Rotation paths and how fast each direction turns (degrees each step)
Each turn is a multiple of 5 degrees from 10 to 175, or 0.
Each row of a path follows its step; steps can be skipped.
Path 1:
step 0: [-23  25  -8  16 -26   6   4 -16 -60  15  -1  -2  -2  -1  18 -21  12  -4
  -5 -27  22 -10   2 -13  13   2  12 -23   5 -36 -15  -2   5  38 -23  24
  20  21   6 -41 -12  -9   8  -7 -24  13  -2  21  24   7 -10   6   4  11
   0 -18 -49   3  26   6 -12 -14  24   8  38 -20 -18  37   7]
step 2: [ 15   2  -6  26  35  23  16 -20 -10 -51 -11  21  18  13 -11  18  48  12
   0  -4   2  -6  25   2   9  41   1 -15  -2   8  -3   7 -16  -1  11   7
  27 -11  -3 -11 -15  17  11 -34  13   7  48  31 -28 -20  -3  12  -1   0
 -25  13 -33 -31 -10  -4  -3   4 -11  -7 -10  12 -15 -47  -4]
step 3: [ 14 -36 -16   2  -6 -29   3  17  33   1  13   6   9  17 -36   2 -48  11
  44  -1 -23 -10 -22  -9  -6 -21 -26  10  10  11  -2  13  14   8 -31  -2
  38  25 -20  24 -27  33   6  -2   6 -14  18  -3   9  27 -26  16   0 -22
   7   0  -5 -16  -7  19  17 -12 -21  28 -14   0  -9  19 -38]
step 9: [ 16 -37 -25  20  16   0  -4  -4  22 -11  31  35   2  28  25  16  14 -24
  31 -19   9  -4 -26  -2  11 -17  -9  12   9  18   0  10  -3  26  27 -15
  17   2   8  -7  11  -2 -26   3 -20  17  27   4  31  -6   2  23  -4 -12
 -66 -29  18 -21 -13 -16 -15   3 -22 -14  13  23  24   1 -23]
step 10: [-11 -10   1   7 -26 -18  -9   3  12  -2   9  36  13  19 -27 -46   2 -15
 -26  38  -3 -21   4   6  -4  10  -8   4  42  35 -26  18  -5 -24 -18 -13
  13  21 -16  13 -19  -9  -7   0  -9 -13  -1  -8  -5   5   7  37  -1 -14
  47  -6 -13  16 -11 -30  11   3   9 -19  15 -13 -31 -55  -4]
step 15: [ 12 -37 -15 -24 -40 -19 -13   0 -13  -1  36  -9  31  -3  26   9   1  -4
   1 -19 -11  29  -5   0  -4  -5  11   5 -13  20  -8  25 -32  18  46 -37
  30  -7  58  25   4 -16  -5  12  -1 -28  33   9 -27  -1 -27   8   2  16
  -4   1 -16   4   8 -10  17 -19  -3 -11 -24   8 -20  -2  11]
step 18: [ -6  -7  22  27  21 -20  -5 -29 -14   2   6  25  10  29 -13   2  -6  46
  16  30  -1   7  49   0  -7   0  -7 -36  19  -5 -17  -3  13 -22 -20  19
  -6 -13  -6  10  15 -39  26  36 -25   7 -22  26   4  24   6 -14  13 -14
 -24  37 -23 -11   2  -4 -30   0  -3  -6  22   8 -24  13  30]
step 20: [ 15  -6  10 -42   3  34   7 -21  -5  -2  23   2  32  -4   7  14  -8  -4
  19 -10  -3  12   8  34 -38 -10 -28   8  10  14 -15  16  17  -1   5  22
 -13 -34  -8  15   2   9  -6 -28  14  22  12  35  11  -9  14 -11 -17  -5
  16  36  37   2 -11  16   6  54 -35  -7 -41  14  -2 -16 -10]
step 21: [ -4  -3  10 -22  17  -9  24 -23 -11 -16  46 -28  -9  -1   2 -20   4 -14
   5 -24   3  -9 -30  -4 -39  13 -31 -14 -16  14  -8 -10  16   0  12 -25
  16  10  32 -19 -28  33  16 -26 -24   2  -4 -43  -8   4 -40  30   4  10
  -6  12 -19 -14 -16  -8 -23 -33  21  19  12 -17 -15 -19  -8]
Speeds:
[ -4   1   5   4   0  -8   4  10   3   2   7   6  -1   8  -2  10   0   5
  -2   1   3   1  -3  -6  12   1  -1   8  -6  13   1  -1   1   0   5  -6
  -2  -1   0  -2 -11  -3   1   0   6   0   8   3   2   4   2  -1   7  -5
   2   1  -2   1   1  -7  -1  -3   4   6  -2   2   1  -7  -8] | 55
[-6  0  3 -8 -2  7  3  0  3 13 -6 11  7 -7  0 -1  4  3 -1  9 -1  2 -5 -5
  0 -4  0  6  4  1 -4 -1  4  6 -5  9  2 -3  5 -6  0  6 -3 -2  1  3 -3  1
 12 -3 -5  2 -4 -1 12 -3  3  0  1 -2 -3 -1  0  0 -3 -9 -5 -2 -4] | 110
[  0   2   8  -5  -5  -4  -1   1   8  -9  -3   4  -5  -2  -3 -11   2   1
   4   7   4  -6  13  -7   5  -3   2  -7   6   1   3   4  -6   2  -1  -3
   0  -6   2  -2   1  -7   1  -1  -6   3   3   3   2  -2  -2   5   4  11
  -6  -2  12  -5   3  -7  -4  -4   5   3  -2   1   4  -3   3] | 85
[  4   1   3 -10   6   2   2   0   2  -1  -2   3   2  -1   6  -2  -9   6
   0  -1  -2  -4   0   1   3   7  -5  -3  -4   5   2   0  -1   0   9   2
   0   3  -3   0  -9 -11   7  -9  -6  -2 -10  -3  -9  -2  -5  -1 -11  -9
   3  -2   7  -1  -1   7  -2   2  -3   7  -2  -8   3   1  -2] | 45
[ 11  -7   0  -1  -1  -2  -4  11   8   8   4  -2   1  -1   3  -2   5  -1
   3   2  -3  -1  -1  -1  -7 -10   4   9  -4  -4   5  -6   0   3   6  -5
  -4   4   6   2   4   4   0  -1   2  -2   0  -2  -3  -1  -6   8   1  -8
 -12   0   5  -8   0   4  -1  -3   7   5  -2   0  -4  10  -2] | 175
[  0   0  -1  -9  -3   3  -6  -7  -2   0   3  -5  -3  -4  -2  -2   2   1
   3   6   0   7  -8   3  11   0 -10   3   3   5   5   3   0   4  -1  -5
   7  -3   3  11  -1  -2   1   8  -7  -2  -4   1   8  -3  -4  -4   0  -5
  -3   5  -4  -3  -7   4  -6   0  11   0  10   8   1  -1   0] | 125
[  0   0   2   3  -1   6   2   2 -11   1  -5  -7   3 -10  -6   0   2   5
  -6  -1   8   3   0   5   2   0  -2   6  -2  -1   1   2  -8   2   4  -1
   7   3   8 -14  -6   0  -5  -6  -3   0   3  -3 -12  -2   0  11  -2   2
  -1  -6  -5   0  -5  -4  -1  -8   3   1   2   5   2  -3   7] | 170
[  1   1   3   4   3  -6   2  -5   5   0  -5  -1   5  -3   6 -10   8   6
  -3  -5  -5   4  -2  -1  -1   5  -6  -7  -2  -2  -6  -4   0   0  -6   1
   1  -5   2  -1   0  -4   1 -12   2 -14  -2  -3   1   9   7  -2   0   0
   0   4  -1  -4  -2  -9   8  -4   7   5   5   4 -10   2  -6] | 135
Path 2:
step 1: [ -6  -6  17 -21  12 -21 -14  13 -22 -15  37 -19  22 -35  -6  22 -11   7
  10 -33 -41  39 -11  -7 -30   9  -7  15  10 -10 -23  14  -4   1  42 -29
   6  -4 -22  26  -2 -15  -8   2 -22 -21 -12  -7   4  12   1   8  -5   7
  35   4  41  16  -2   9  -9  -2  -8  -7  10  -5 -60   1  13]
step 2: [  4 -16  16  16   3  19 -21 -16 -17  -2  25   6   1   7 -21  13  36   2
  13  -9   8  19   5 -14 -36 -15  33 -12 -12 -14  20   0 -12  20  22  -8
  11 -40  37  35 -11  20 -27  11   1  13 -10  22  -8  27 -28   8  36 -16
  -6  -9  49  16   7 -11 -32 -18 -25   1  11  -4 -31  19   1]
step 3: [-10   8 -44   2  -8  44 -12  15  19  -7  11   4 -18  -8 -24  10 -15  -9
  19  11  28  -5   5   3 -42  14 -13   5 -23  -5 -26  -8  24 -38  64 -14
  12   3  17  28 -15   6  -7  19  -6  -7  -3  12 -14  -7 -13 -12  17   5
  19 -11  23  27   7  10   7 -26 -15   5 -20 -14 -12  32  -1]
step 4: [  5  15  -4  17  51  34 -15  10  25 -23  23  13  -6   5 -22 -13   6   9
  24  -9   8  19   6  -3 -21   0 -18  -5  -8  -6  -5  67   5  24  14 -36
  17  17  11  12  21  24 -34   5   5 -12  26  24   4  -4  15 -17  -2  13
 -23   6  23  28  24  -3  27   2   1 -11 -14 -17 -14  -5  24]
step 5: [ 25  -8  -5  18   7  20 -24 -12  22   9  28  20   3 -27 -54 -12 -19  27
   3 -15 -14  11 -21 -18  -9 -16   7 -38  22  -3  -3   6   9  -4  15   1
 -16   7  -2  15   1   8   0  37  20   8   0  35 -14  12  40  -9  18 -19
   3  25   2  26 -14  34  29 -41  -6 -26  -2  29   0   0  19]
step 7: [-11 -35   9   7  29  18   7 -11  12 -25  -2 -34  20 -26   1 -11   7  -4
  11  21 -21  -8   2  13   3  12  51   0 -12 -13 -36 -15 -27  18  49  -6
   2  16  23  15 -15   6 -45  -7  -7   1   3   4   8   2  14 -11  19 -12
 -11  21  11   3   8   1   6 -43 -30 -11   6  20 -15 -44  22]
step 10: [-13 -12   5  31   2   5 -10  -9   9 -13 -36 -14 -14  -8   3  18  -2  10
  11 -23 -13 -24  16 -30  -6   4  -2  -6  12 -25  -1  53   2   2  -3  -7
   3 -29  22   3  -6  35  20   4  10  41   3  25 -10 -49   8   4 -13  -9
 -27  -8   1  21 -21   8  24 -34  -1 -17   2  40 -17 -37  25]
step 19: [ 22 -25 -15  16  39   3  22 -21  -2   2  30  10  13 -33 -14  -1   3 -31
   6 -28  22  25 -13 -17  -6 -11  24  21  -3 -33 -25   7  16  29  18   2
   2   0  27  11 -13  20 -12  26   7 -31 -13  23  -1  20  -7  13  29  -6
  34   4  41  17  36  -3  -6  -5   9 -13 -18  -4 -28  13  15]
step 20: [-26 -10   1   3  14  54 -17   8  29 -22  13 -24  22 -12  -3  15  -4  17
  43   6 -18  16  28  11   1 -12  -5 -11  16  -2 -20  -8  25   9  42  -1
  -1  13  25  42  -8   8 -18  44  22   6 -40   3 -20  23 -26  10  -2  -1
  10   2  33  15  -3   4  18 -23  -6  -7   5  -7 -14  10   1]
Speeds:
[  2   3 -10   4  -2   3  -5   2   5   1   1  -2  -2   7  -2  10   4  -4
   3   1  -2  -5   5   3   5   3   3   1   2  -3   1   8  -3  -5  -5  -3
  -1  -1   6  -7   2   1   9  14   1  -9   8   2   2   5  -8   8   7   3
   1   3   6  -2  -3   5   6   3  -4  -7  -2   0  -6   4  -1] | 45
[ -2   3  -1 -12   8   6  -8   9  -7   2  -5  -1   5   2   0  -5  10  -1
  -5   0   2  -5  -3  -4   6   7 -10  -1  -5  -4   3   8   6  -5   6   3
   3   0  -4   2  -2  -3   8   1  -8  -7  -7   1   1  -5   7   5  -2   1
   9   2  -1  -2   1   4  -3  -5   2   2   6  -2  -1   4   1] | 145
[ -2   3  -6  -9   0  -3  -5   1   4  -4   1  -6  -1  -7  -2   0   0   1
  -7   5   1   0   0   1   1  -9   8   1   0  -3  -3  -4   0  -6  -2   5
   5  -4   0   3  -5 -12 -10  -4   4   4   3  -5  11   1   0   1   3  -1
  -2  13   0   0   4   5  10  -4   5  -7   5   0   0  11  -1] | 170
[ -9   2   1   3   1 -10   3  -5   7  -6  -1  -9   5   8   5  -3   5  -4
  -2   1   0  -3  -3  -1   5   6   1   1   1   1  -2  -3  -2   1  -2   5
   6  10   6   2  -1   5   0   8   1   1  -8   9   1  -6   4   0  -4  -6
   0   4  -7  -3  -7  -6   3  -4   4 -15  -4   3   5  -1   1] | 25
[  2   0  -6  12   5   8   2   6  -1   9  -6   3  -1   6   0   1  -2  -6
   2  -2   0  -3  -1   1   0   5   0   4   3   2  -9  -3  -3 -10   4  -6
   9  -2  11   6   1 -10  -4  -9  -2   1   0  -1   8   1   3   4  -4   0
  -6  -5  -9  -2   1   2  -3   3   2  -5   0   4  -3  -6   4] | 100
[ -5  -3  -8  -7   9   2   3  -3   3  -7  -7   4   1   5   2  -1  -1  -1
   3  12   1  -4   2   0   3  -2   5  -3 -10  -3  -3  -7   1   1  10  -3
  -5  -2   1   7  -7   1   5   1   6  -4   1   8   4   4  -8   2  -7  -1
  -3   0   1   0   4  -8   4   7  -4  12  -1   2   6   0   0] | 85
[-1 -1  0  0 -2 -1  0  3  6  0  4  3 12 -1 -2  1 -1  7 -6  2  2  8  4 -9
 -4  9  3  6 -4 11 -8  1  0  5  1  4  1 -5  0  3  2  1  0  1  4  3 -7  5
  1  3  1  7  4 13  1 -7  0 -4 -1 -1 -2 11  5 -2  2  1 -5 11 -2] | 20
[ 15  -2  -3  -2   4 -12   2  -4   0  -1  -2   6   3  -4  -2   2  -5   7
   2  -3  -7   0   3  -9   0  -9 -12  -9   5  -4  -3  -2   1  -1  -3  -1
   4  -2   4   2   1   4   2  -1  -3 -11   0   3   5  -3   1   1  -6  -2
   1   1   3   1  -3  -1  -1   6   9  -4   1  12   0   2   2] | 80
Path 3:
step 2: [ -3 -29  22 -15  24  12  47   2 -11  10  16  10   7  -7 -18  -2  15   1
  21  11  22  18 -53  15  14 -13   1  -4   9  -5  15  39  13  -2 -10  -5
  21  30  18   5   3 -11   6   6   4  19  15   2  11  34  -2  -2  -9  12
 -20 -18   5  23  44 -29 -19  -3  -2   5 -31  15   9  26  49]
step 4: [  7  -2  41   4   7  19 -46  24  10   1  -9 -20 -39 -20 -22   5  -2   9
  19  -8   5 -36   1 -16 -17 -26 -18 -10  -4   3  13 -16  -6  14  38 -14
 -27  15 -22   3   4 -20   7 -13  23  -5   4  -4  43 -19  10  29  23 -14
  31 -13 -15   4  40   8  -5  30   4  -5  18  -5   9 -18 -15]
step 6: [ 12   4  15  -4 -36 -17   8   7 -22 -29  -8  10  42  17  -5 -36 -12   5
  36  17  -1  21  18   6  11  28  19   7   4  -6  14  15  -7 -17  10  -9
 -11  33 -14   9 -25 -17  -9  -6  21 -22 -18 -33 -18  15  -4  -9 -17  13
 -21  35 -29  -4   9  20 -41   0   6 -17  14  -5 -19  -3  38]
step 7: [ -6  -5 -23   6   7  -2  -6 -22  13  20   1 -12  31  16 -19  -1 -14  -9
 -13   6   1   5 -23  18  27 -27  -2 -10 -23   2   0  13  32   2  28  31
  24   1   6  15  46  31  13  20 -23 -22 -13  30  20  37   3  10  29  25
  20 -33  12  -5  15  -9   2 -11  15 -10 -12 -39  20  -2 -36]
step 11: [ 27   7 -22  -7 -38 -10  -6  20  -7  11  12 -26  -1  17  -3 -10  -9  -9
 -28 -19  24  -4  12  14  -7  40  31  11 -17  14  19 -31   1 -19  -7   9
   2  -4 -11   3  12  23 -35   2  16 -52 -42  29  -8   1 -14  36  24 -10
  14   2 -24   8   0  21  27   0 -14 -32 -12   5   5   2   7]
step 13: [-26  14  -6  -4 -17   5  43  24  14  -1  -1  18 -13 -32  25   8  21 -16
  -9  19 -21  -8  -8  10  11  -5   8  -2  -5   1  25  24   6  20 -56  16
   3 -13  32  12 -44  15 -31   4 -21  23  -7  -6 -15   6  12 -33 -22  23
   1  15   0   7   9 -23   8  31   7 -12   2  -6  -9 -38 -12]
step 15: [ 11  28   5 -15  13  -4  -9  -8 -13  30  23 -14   1   0   7   8  25   5
  18  -5 -13   8 -16   8 -35 -17 -23  -9   0  21  21 -42   7  11  34 -33
  23 -54 -11  -1  -3  23  -9   9 -19 -29 -13  19  32  15  25  -5  10 -16
  11   2  14  -3   1   3  13 -26  39  24 -18  16  29  -8  12]
step 16: [ 24  -6  13 -13 -17  16 -13  14   9 -26  28  16 -32 -25  -2  18 -14   0
 -15  -1  32   6  36  -7 -15 -33  32  -5  16 -33 -13  15 -26  -1   1 -19
 -26  34  -3 -17 -15 -36 -19  -1 -13 -29 -12   1 -17 -10 -29   5   5   9
 -10  21 -29   3 -27 -15   8  -7 -27 -18  17 -11  13   9 -14]
step 19: [ 13  10   8  27  27   2  -7  -8  31   7  22   0  17 -29 -10  -3 -24  18
  21  -9 -14 -21  -1   4  16 -29   6  23 -16 -19  18 -28  32   1  14   8
   6  13  22  15   4  24  -9  -1  20  -2  -5  -5 -16   1  15  45  15 -25
  47  -3 -50  34 -27  22   7  15  18   7  13  15   9  19  13]
Speeds:
[ 2 -5 -2  5 -6 -1  9 -5 -5  5 -7 -1 -6  2  9 10 -4 -2  0  0 -5 -5 -8 -9
  0 -1  1 -7  4  2  4  5  9 -9  4 11 -8  6  6  3  0  3  1  1 -5  2  9  2
 -3 -1  3  3  5 -1  3  3 -5 -3  1 -7 -1  2  4  6  3  5 -1 -3  2] | 70
[ -9   5  -3  -6   1  -9 -11   1   7 -20  -8   2   0  -7   8   0   5  -2
  -1   3  -3  -7  -7  -3  -6   4  -1   2   0  -1  -1   4   4   2  -3  -1
  -5   1  -6   0  -5   7   2   0   0   6   3  -2   3  -1   4   3   1  -1
  -4  -7   3  -3   2  -3   1   1  -9  -2   3   3  -3  -3   2] | 85
[ -2 -10  -2  -9   5  -5   6   2   6   4  -6   5  -2   0  -4  -3   2   2
  -2  -5   0  -5   2  -2  -8 -11   2  -7   7  -7   3   5   4   7  -2   2
   4   1  11   8   0   4  -3  -4  -3  -2  -9  -7   1  -8  -5   2  -4   2
   1  -6  -2   4   2  -4   4  -6  -1  -7  -1   2   7   1   1] | 130
[ -5  10   4  -4 -10   5   1   1   4   5  -1  -6   6   8  -2   5  -1   4
  -4   7   2 -10  -5   2  -4  -1   1   6   5   1  -7  -1   0  -6  -1   6
   6  -2  -4   4   1   4   0  -3  -6   2  -3   1  -1   2  -2  -3   0  -8
  -8   2   1   1  -4 -11   6   4   4  -8   3  -2   5   9  -8] | 170
[ 0  6  2 -2 -4 -2 -6 -9  2  6 -2 -1 -2  7  8 -1 -5  1  4 -2  8 10  7  4
 -6 -2  3 -1 11 -8 -5  9 -1 -1 -3 -2 -1 -1  4  1 -2 -8  9 -3 -4 -1  4 -2
 -5  0  5  6 -1  3  8 -8  7 -6 -4  4 -3  8 -7 -2  1  1 -2  5 -3] | 170
[  4  11  -4   6   6   1  -1  -4  -2  -8  -5   1   3   1  -3  -2   4   5
   1 -12  -9   1  -1   4   9   2   5  -1  10  -2   0  -4   2  -1   1   3
   3 -14   3  -2   1  -3  10  -4  -7   6  -4 -11  -2   0  -3   2   6  -1
   1   7   0   4  -2  -4   2  -6   2   5   2   4   1  -3  -2] | 155
[  3  -7  -2   0 -11  -8   3  -8   2   4   1 -11  -9   2  -2   0   2   3
   2  -1   1  -1  -1  10   1   9  -5   5 -14   2  -4   9   0  -1  -4   4
   2  -7   0  -5   0   5  -2  -3  -3   6  -6  -9   1  -4  -4  -1  -1  -1
   4  -2  -2  -5  -2   2   0  -6  -7   4   2  -1   3  -5  -3] | 25
[  4   5  -4   3   1  -3  -3   7  -5   1  -2  -1  -7   3  -3  -5   8  -2
   1   1   2  -2   3   2  -4   4  -6   5   2  -2   6  -3  11   3   5  -4
   6   4   2   0   1  -3   2   3   6  -1  11   1  -2  -7  10 -10  -5  -1
  11   4  -5  -3  -3  -9   2  -8  -6  -4   7   0   5   5  -5] | 70
